In the rows, 128 means zero.
The rows of X fall into 4 groups, which share some directions, and each row is roughly a mix of its group's hidden directions, except one row that fits no group.
X:
[[123  77 115 113 128 106 136  90  71 152 117]
 [124 130 105 107 135  85  91  70 109 153 113]
 [131 111 144 112  77 162 175 139 135 151  89]
 [109 120  76 177 164 123  95 129 109 147 143]
 [113 176 125  60 117 148 103 133 107 126 141]
 [148 174 157 139 113 150 112 132 188 109 106]
 [165 115 142  72 131 134 110  87 118 101 162]
 [167 104 105 118 121 166 109  88  95 155  97]
 [116 110 127 130 154 104 109  78  96 170  89]
 [156 114 138 121 153  88  96  75  92 125 109]
 [ 99 132  84 183 102 116 143 162 119 134 156]
 [164 159 153 144 129 104  92  72 155 138 128]
 [133 147 144 121  94 186 147 174 164 131 125]
 [157 123 141  98  98 120 164 135 115  77 172]
 [119 110 120 130 105  90 175 137  94  97 173]
 [136 152 189 134 162  95 119 109 158 105 107]
 [133 146 133 178 132 136 140 166 189 105 142]
 [ 82 120 142 106 120  98 169 179 126 128 158]
 [121  74 113 118 134 116 131  94  72 160 120]
 [ 87 113 115 144 102 150 134 140 147 193 104]
 [119  91 110 111  89 153 169 146  99 162 156]
 [ 72 117  89 128 117 138 119 178 103 130 155]
 [109 157 149  88 156 104 101 162 113  84 143]
 [118 178 149 135 139 166 103 142 171 155  98]
 [177 112 152 173 158 102 103 103 144 111 114]
 [110 170 126 133 114 142 101 175 158  83 152]
 [166 131 157  97  93 163 168 140 160 149 129]
 [112 116 138 127  95 125 192 169 110 144  96]
 [151 125 182 135 120  94 150  74 130 153 116]
 [149 161 167  98 120 143 129 156 174  89 143]
 [159 117 133 155 138 105 104  68 107  85 119]
 [153 118  86 131 122 133 108 113 103 100 194]
 [141 148 173 126 124 133 129 106 177 163  80]
 [110 154 125 145  95 162 129 166 186 152 126]
 [164  97 150  92  86 169 146 129 106 140 107]
 [125 143 164 122 162  74  91 102 143 144 101]
 [103 113 101 133 105 155 158 160 145 190 134]
 [ 69  99 105 109 150 113 116 157  90 123 152]
 [131 107  76 133 151 131  95 118  94 129 182]
 [103 103  83 161  98 136 167 163 147 150 133]
 [104 126 111 154  87 171 140 148 165 170 117]
 [ 96 113 117 116 114 150 158 158 136 197 118]
 [137 139 187 108 137 125 148 118 152 123  68]
 [108 138 182 112 105 102 178 142 149 118  99]
 [108 118 123  81 100 178 137 139  97 169 119]
 [ 86  96  96 120 106  94 177 118  98 135 133]
 [ 84 126 112 115 143 103 122  89  94 173  97]
 [114 110 130 127 118 171 169 193 128 114 146]
 [135 135 104 151  89 177 157 155 168 146 144]
 [126 146  97 128 134 168  92 182 151 140 161]
 [113 129 143 148 142 158 117 118 144 189  75]
 [149 125 153 146 163 123 131  90 122 130  58]
 [110 149 110 136  90 134 136 181 149 116 181]
 [ 99 127 186 104 172  95 133 145 140 104 117]
 [ 89 131 117 103  78 130 186 140 129 142 108]
 [165 143 182 134 126 117 161 100 156 128  89]
 [159 118 140 100  87 179 147 167 131 109 148]
 [148 104 149  95 165  93 139  90  84 136 111]
 [143 143 132 169 184 113  76 120 146 118 143]
 [130 121 182  88 164  93 152 117 129  93 126]
 [116  98 137 107 153 134 135 118 101 178  70]
 [147 136 182 104 131 138 175 148 162 117  96]
 [ 94 123  71 143 143 115  78 127  96 121 147]
 [ 84 118 117 125  99 166 145 161 138 180 112]
 [136 146 199 124 157  99 131 118 161 111 111]
 [156 114 162 110  93 149 191 130 138 152 116]
 [150  90 137 108 136 136 154  84  72 120 106]
 [136  87 116 117 113 162 180 114 101 169 114]
 [101 125 145 167 161  78  96  97 105 118 142]
 [158 119 128 106  91 118 157 148 123  70 166]
 [156 164 176 117 148 120 120 119 178 107  99]
 [146 149 151 171 141  94 134  88 143  80 115]
 [ 80 142 110 141 123 120 129 191 148 139 166]
 [132 115 112 167 152  67 132 116 132  87 157]
 [118 119 126 158  93 161 140 116 164 182  96]
 [ 78 117 108 111  90 126 183 133 118 155 111]
 [112 108 130 168 163 132 111 105 131 183  90]
 [158 159 166 140 137 112  96  94 155  85 108]
 [ 89 106 119 144 147  80 106  97  81 138 141]
 [ 98  98 105 121 131 135 179 161  93 115  90]
 [ 87 134  98 127 166 129  91 171 123  88 134]
 [131 130 168  76  87 149 158 148 145 142 101]
 [165 150 176  97 132 138 113  97 163  96 113]
 [ 80  98  96 141 135 135 128 167  88 119 162]
 [132 118 133 132 160  78  92  92  91  92 128]
 [ 84 103  91 156 147 115 135 150  95 172 120]
 [126 176 163 101 130 139 107 159 151  77 128]
 [109 150 115 142 163 105  58 120 134 107 149]
 [ 94 138 103 108 108 167 147 178 132 127 172]
 [ 67 123 108 117 121 134 126 180 126 172 134]
 [110  95  82 130 119 139 163 154 109 175 155]
 [139 153 165 146 158  85 102  84 145 114 102]
 [199 144 148 119 129 143 162 107 147  99 137]
 [111 129 118 166 142  96  75  95 108 132 168]
 [110 123  88 172 151 136  88 109 119 172 105]
 [176 117 160  70 153 147 133 119 119  97 126]
 [128 152 177  95 161 125 120 154 173  99 116]
 [163 129 177 104 140 138 158 123 132 111  71]
 [124 100 119  99  94  85 171 101  91 116 118]
 [137 148 136 142  99 161 148 142 191 168 116]
 [122  78 118 148 150 100 127  86  92 160 106]
 [138 131 149 107 152 108 106 106  85  64 125]
 [133 101  97 105  85 136 141 106  99 181 151]
 [142 163 180 128 126 124 123 106 178 103  95]
 [156 153  86 187 131 154  96 135 139 111 140]]
Which three rows in each list fit none of the groups? Every other row fits one group, some only roughly. Give them in the order they come.
  z_466: [151 149 174 104 116 140 143  98 174 137  88]
  z_192: [107  99  86 127 148 135 114 157  80 105 168]
  z_707: [113 114 118 180 171  84 129  97 104 128 110]
  z_757: [115 164 162  89 128 117 149 155 171 100  98]
  z_98: [175 146 126 162 130 130 105  73 137  89 129]
  z_583: [126 128 118 133  96 133 171 172 153  85 166]
  z_416: [ 91 128  81 148 119 127 120 178 137 155 167]
  z_860: [ 72 103 103 123 144  94 109 145  92 162 131]
  z_423: [131 126 141 155 151  75  83  80 129 125 109]
  z_510: [ 91  86 107 134 142  95 110 108  74 143 118]
  z_379: [ 82 144  92 148 123 119  95 175 137 114 163]
	z_466 z_192 z_757
  z_708: [159 165 119 111 120 163  89 142 181 120 147]
  z_497: [160 128 136 103  95 174 161 120 149 148  84]
  z_835: [111  96 124 108 149  78 139 102  72 110 126]
  z_6: [133 107 133 101 141 143  96  91  81 173 101]
  z_462: [114  87 106 135  99 147 181 144  86 149 130]
  z_894: [ 94 142 120 141  98 166 142 175 159 165 111]
  z_479: [142 101 110  85 108 124 136 132  81  98 175]
  z_986: [122 166 154 147 136 120 145 178 172  90 137]
  z_620: [121 159 159 112  92 152 130 162 178 141  96]
  z_118: [124 131  73 137 107 157 105 165 125 142 177]
  z_767: [129 110 131 169 160  80 121  83 121 145  94]
  z_821: [165 159 167 133 115 151 131 106 181 131  95]
  z_506: [168 137 165 107  83 132 148  86 139  99 111]
	z_497 z_835 z_894
  z_149: [149 153 130 108 112 175 166 173 160 126 150]
  z_543: [131 132 151 129 170  75 102  81 124 108 108]
  z_101: [126 154 179 136 130 127 151 139 172 126  73]
  z_930: [151  92  93 119 136 124 168 128  77 121 166]
  z_164: [107 155 140 139 156 127 103  99 137 176  74]
  z_148: [ 91 115  85 118 132 126 129 175  91 126 170]
  z_524: [180 128  91 152 122 129 152 125 142 108 183]
  z_992: [181 145 155 105 129 176 117 134 155 121  91]
  z_913: [119 102 117 159 168 107  87  84 113 155 108]
  z_862: [ 66 136  97 136 148 114  91 156 146 139 157]
  z_117: [ 93 126 118 126 171  78  88 104 101 115 115]
  z_339: [ 87 114 138 112 120 131 156 164 123 181  86]
  z_30: [123 101 106 144 177  99  93  96  90 138 147]
  z_224: [107 105  65 147 109 152 125 148  89 136 155]
	z_543 z_913 z_862
  z_248: [153 118  89 155 146 124  91  72 105 113 148]
  z_438: [121 136 114 142 153  80 103  79 110 122  82]
  z_810: [ 96 156 109 141 122 164 137 186 170 136 126]
  z_569: [128 127  97 158 109 136  84  68 125 159 118]
  z_558: [147 110 113  95  85 168 177 149 125 153 127]
  z_875: [188 140 158 110 104 153 130 139 148  91 157]
  z_687: [162  85 105 134 139 127 152  81  80 129 135]
  z_111: [160 107 122 119  78 118 184 104 114 155 134]
  z_388: [110 136 135 150 131  84 173 156 130  83 164]
  z_304: [103 103  99 123 160  79 110 131  79 129 154]
  z_328: [174 162 156 169 118 132 105  96 166 126 142]
	z_810 z_875 z_111
  z_672: [163 160 144 105 116 151 115 165 151  80 157]
  z_914: [172 165 178  97 149 119 132 124 157 102 120]
  z_606: [124 121 147 146 102 147 164 125 156 161  65]
  z_929: [174 154 148 140 157 145  92  89 165 116 120]
  z_787: [108 117 120 122 144  86 131 125 113  99 200]
  z_746: [ 85  91  85 131 132 111 131 145  89 164 149]
  z_395: [176 149 166 117 100 158 137 128 176 143 147]
  z_147: [146 173 163 143 128 150 114 135 181 133  89]
  z_570: [163 161 156 140 164 134 102 113 167  86 115]
  z_265: [122 155 175 134 163  80 102 125 154 100 140]
  z_393: [161 128 138  95  98 148 180 122 145 149  85]
  z_419: [114 149 148  93 171  85  97 110 143 112  93]
  z_772: [101  97 111 137 161 112 105 101  76 159 105]
	z_929 z_265 z_772
  z_369: [123 161 142  98  78 116 174 146 152  99 115]
  z_776: [143 147 134 130  91 105 167 148 164  74 142]
  z_750: [173 127 144 156 129 119 150  82 114  90  89]
  z_43: [136 109 109 123 168  96  89  93  82 123 151]
  z_349: [140 107 137 136 165  98 118  62 100 115 107]
  z_599: [ 86 129 102 156 157 121  82 152 110  98 156]
  z_37: [135 153 116 116 133 180  77 156 168 143 139]
  z_158: [108 132  86 156 149  93  81  95  99 120 121]
  z_268: [136 107 139 142 169  82 161 100  91  98 126]
  z_533: [122 133 106 172 148  89  80  93  99 135 119]
  z_251: [128 105 142  96 153  81 132 136  93  89 167]
  z_289: [175 133 160 128 182 138  88 116 129 106 110]
  z_904: [ 76 111 125 144 118 110 155 146 114 179  91]
	z_533 z_251 z_289
  z_124: [124 130 120 101  84 165 163 174 135 109 160]
  z_96: [151 123 169 117 113 123 165  96 120 121  66]
  z_594: [149 149 181 100  96 138 155 128 160 107  94]
  z_156: [103 160 103 177  99 137 107 156 166 150 135]
  z_917: [ 96 107 104 118 149 110 111  90  84 175 118]
  z_82: [ 64 107 107 151 116 128 143 163 114 168 130]
  z_538: [121 100 145  88 125 108 137  86  75 126  95]
  z_673: [ 93 107 100 142 104 124 116  97 107 189 108]
  z_780: [104  93  94 104 150 119 118 144  87 153 174]
  z_841: [ 85 143 101 140 105 152 122 185 156 147 149]
  z_828: [137 102  86 163 166 121 104  85 117 161 127]
	z_82 z_538 z_828
  z_576: [134 140 133 110 107 125 152 168 139  85 190]
  z_356: [142 166 176 130 142 121 129 132 181  86 116]
  z_119: [109 150 157 107 176  88  86 116 146 103 119]
  z_269: [174 145 149 127 140 153 118  98 160 143  73]
  z_10: [151 146 152 135 103 160 164 158 163  90 160]
  z_436: [108  95 103 119  85 133 159 135  87 173 118]
  z_550: [100 143 148 121 181 105 113 151 142  82  95]
  z_70: [ 95 110 111 118 153 112 111  90  84 175 108]
  z_185: [ 80  93  93 124 137 116 140 111  84 167 131]
  z_665: [124 163 141 169 137 143 129 161 193 116 125]
  z_729: [135 107  89 152 155 111 112 140  77  98 166]
  z_308: [175 152 117 157 130 178  96 128 146 130  92]
	z_269 z_10 z_729
  z_409: [129 149 112 123 133 166  88 173 161 109 169]
  z_418: [133 116  81 152  93 160 143 130 117 159 178]
  z_338: [134 139 130 118 136 189 109 190 143 110 141]
  z_732: [101 124 127  93 120 125 129  93  90 176  84]
  z_610: [129  96  91 119  93 154 179 143  91 142 113]
  z_498: [ 92 101 107 138 154 108 102  90 104 177 114]
  z_384: [144 121  86 145 100 129 146 149 101  99 187]
  z_464: [ 72 115 142 111 104 104 170 165 129 157 128]
  z_851: [150 160 150 116  99 177 132 170 166 111 130]
  z_169: [125  99 108 149 167  79 109  93  97 118 153]
  z_387: [156 145 116 123  94 171 148 172 163 109 153]
	z_418 z_338 z_387
  z_908: [131 110 147 107 166  78 129  99 112 175 107]
  z_644: [121  90  85 123 156 133 106 110  76 163 132]
  z_42: [112 138 102 121 137 147  80 163 140 110 187]
  z_123: [137 156 157 132 143  98 102  88 138 137  68]
  z_113: [162 137 143 151 146 112 101  59 119 155 123]
  z_373: [156  92 120  94 105 154 156  97  91 105 101]
  z_161: [112 136 102 120 104 168 160 187 146 143 153]
  z_849: [153 121 165  91 143  92 155 126  84  93 139]
  z_756: [146 127 148 150 135  95 128  57 118 105  98]
  z_939: [125 168 158 116  99 169 132 156 178 120 109]
  z_888: [138 149 156 107  74 153 161 166 157 122 115]
  z_882: [104 103 101  88  90 133 167 140  91 126 157]
  z_87: [151 117  84 156 169 126  97 110  99 108 164]
  z_555: [126 131  73 166 147 142  76 124 123 137 160]
  z_778: [180 139 154  91 110 144 138 118 138  77 150]
	z_113 z_373 z_849
  z_73: [150  97 100 158 143 125 139  93  72 140  98]
  z_417: [134 139 114  92 142  93  97 109  90  95 172]
  z_266: [130 118  95 133 178 108  77 109 100  98 143]
  z_433: [154 151 140 103  98 166 134 172 150  92 159]
  z_547: [155 153 162 105 128 127 136 138 159  66 158]
  z_978: [121 135 133 138 153  78  80  74 112 137 134]
  z_414: [145 159 159 154 159 153  81 104 156 131  98]
  z_700: [168 145 170 138 124 132 126  83 166 128  88]
  z_916: [117 159 155 139 169 112  78 138 155  88 140]
  z_378: [106 129 115 151 161  68 140  96  98 108 102]
	z_266 z_414 z_378
  z_244: [150 158 169 114 125 111 132 111 166  70 144]
  z_294: [129 151 162  89  87 161 120 130 170 149 102]
  z_722: [124 166 142 127 105 158 139 169 189 146 126]
  z_391: [117 142 129 154  70 158 157 136 168 131  94]
  z_17: [108 108 104 122  91 179 151 167 134 160 105]
  z_523: [160 146 174 113 131 141 165 138 168 113  86]
  z_230: [148 144 100 128 109 193 106 142 164 145 155]
  z_995: [ 93 142 102 187 152 110  91 112 143 151 122]
  z_784: [126  88 121 105 137 167 108 118  80 176 123]
  z_401: [ 88 127  97 107 137 129 127 189 104 121 167]
	z_391 z_17 z_230
  z_359: [115 125 169 102 173  77 126 115 113 114  93]
  z_553: [105 144 161 142 180  87 102 124 136  90 110]
  z_611: [ 78 112  89 124 133 121 114 161 114 163 170]
  z_706: [142  93  97 125 152 110 132 108  73 109 171]
  z_933: [116 152 127 113 143  76  93 108 133  70 133]
  z_850: [159 152 136 110 122 157 131 176 154  85 163]
  z_36: [144 165 169 123 136 130 109 116 165  69 118]
  z_412: [130 136 123 163 111 117 162 165 176  85 153]
  z_93: [101 144 137 156 124 139 139 129 165 175  72]
  z_643: [143 133 155 134 150 124  97  87 124 163  69]
  z_582: [133  99 126  95  75 144 168 126  94 157 110]
	z_359 z_933 z_36
  z_108: [110 125 143 165 188 114  85 138 152 150 114]
  z_949: [129 179 161 113 114 169 114 141 163 145  94]
  z_110: [109 144 106 146 115 114 152 168 160  86 174]
  z_228: [144 136 130 190 166 106 110 130 169 104 144]
  z_836: [126 138  95 184 121 114  83 123 136  89 155]
  z_701: [113 158 113 121 114 149 137 194 162 128 164]
  z_889: [129 111 124  88 136 153 127  99  73 165  94]
  z_605: [100 103 113 148 166 102 107  90 100 172 113]
  z_246: [115  87 120 127 150  82 149 105  79 159 116]
  z_380: [111 103 127 138 111  76 169  91  89 114 141]
	z_108 z_889 z_246
  z_625: [129 164 143 128 128 177 124 173 179 111 120]
  z_473: [119  77 105 109 110 100 165 109  81 123 147]
  z_337: [161 139 171 124 155 102 118 103 120  68 124]
  z_264: [146 117  94 105  76 172 133 157 111 146 154]
  z_657: [109 126 124 119 131 168 124 197 141 107 167]
  z_345: [126 131 126 113 116 110 133 138 129  80 204]
  z_88: [145 168 185  88 145 125 117 129 148  98 105]
  z_176: [107  94 114 127 101 168 163 131 113 180 105]
  z_461: [155 135 160 118  94 184 143 152 157 140  97]
  z_741: [139 117 118 113  85 178 150 167 135 144 169]
  z_84: [136 174 170 113 115 156 123 148 173 100 106]
  z_440: [ 99 159 121  80 148 131  87 166 149 142 153]
  z_588: [141 161 175  81 162  86 123 136 141 122 128]
  z_250: [163 144 174 113 111 163 147 153 175 127 147]
	z_625 z_337 z_440
  z_880: [ 76 123 111 154 154 116 128 108 126 182  96]
  z_53: [140 144 151 134 113 155 128 118 149 159  54]
  z_439: [ 96 124 103 140  75 146 181 156 133 145 118]
  z_204: [172 155 161 135 112 102 137 116 163  86  97]
  z_222: [154 156 148 146 148 106 118  86 146 111  70]
  z_985: [175 175 145 113 143 124  93 102 155  96 138]
  z_64: [120 139 146 138 166 120  85  93 124 170  83]
  z_775: [164 129 157 107  87 132 130  64 133 115 108]
  z_630: [123 177 167 121 124 134 109 150 188 130 109]
  z_799: [148 153 112 148 150 177  83 143 160 148 102]
  z_2: [144 146 181 120 112 139 142 120 166  91  82]
  z_106: [151 127 162  97 138 136 175 183 122 104 115]
  z_95: [106  88  90 135 149  90 120 120  77 140 152]
  z_286: [152 169 156 156 123 120 102 116 191 118 118]
	z_439 z_985 z_2
  z_290: [118 100  92 120 118 162 161 174 113 143 170]
  z_262: [101 131  87 132 140 141  83 162 138 149 178]
  z_824: [148 166 156 108 140 143 107 147 179  87 147]
  z_926: [163 107 105 154 153  90 115  80 135 122 166]
  z_365: [ 84 123  90 183 151  99 111 124 116 154 133]
  z_342: [ 86  98  99 118 109 115 154 160  92 160 156]
  z_159: [144 104 133 130 167 107  91  80  91 154 107]
  z_210: [108 101  71 157 120  95 117  94  94 139 124]
  z_911: [137  83 118 100 121 127 167 126  67 147 114]
  z_255: [133 106 124 101 153 132  88  93  73 161 120]
  z_946: [129  99  94 135  85 168 164 147 101 152 151]
  z_212: [102 130 103  98  87 139 172 165 123 109 163]
  z_597: [147 135 168 118 136  85 124  69 133 151 100]
	z_290 z_926 z_210
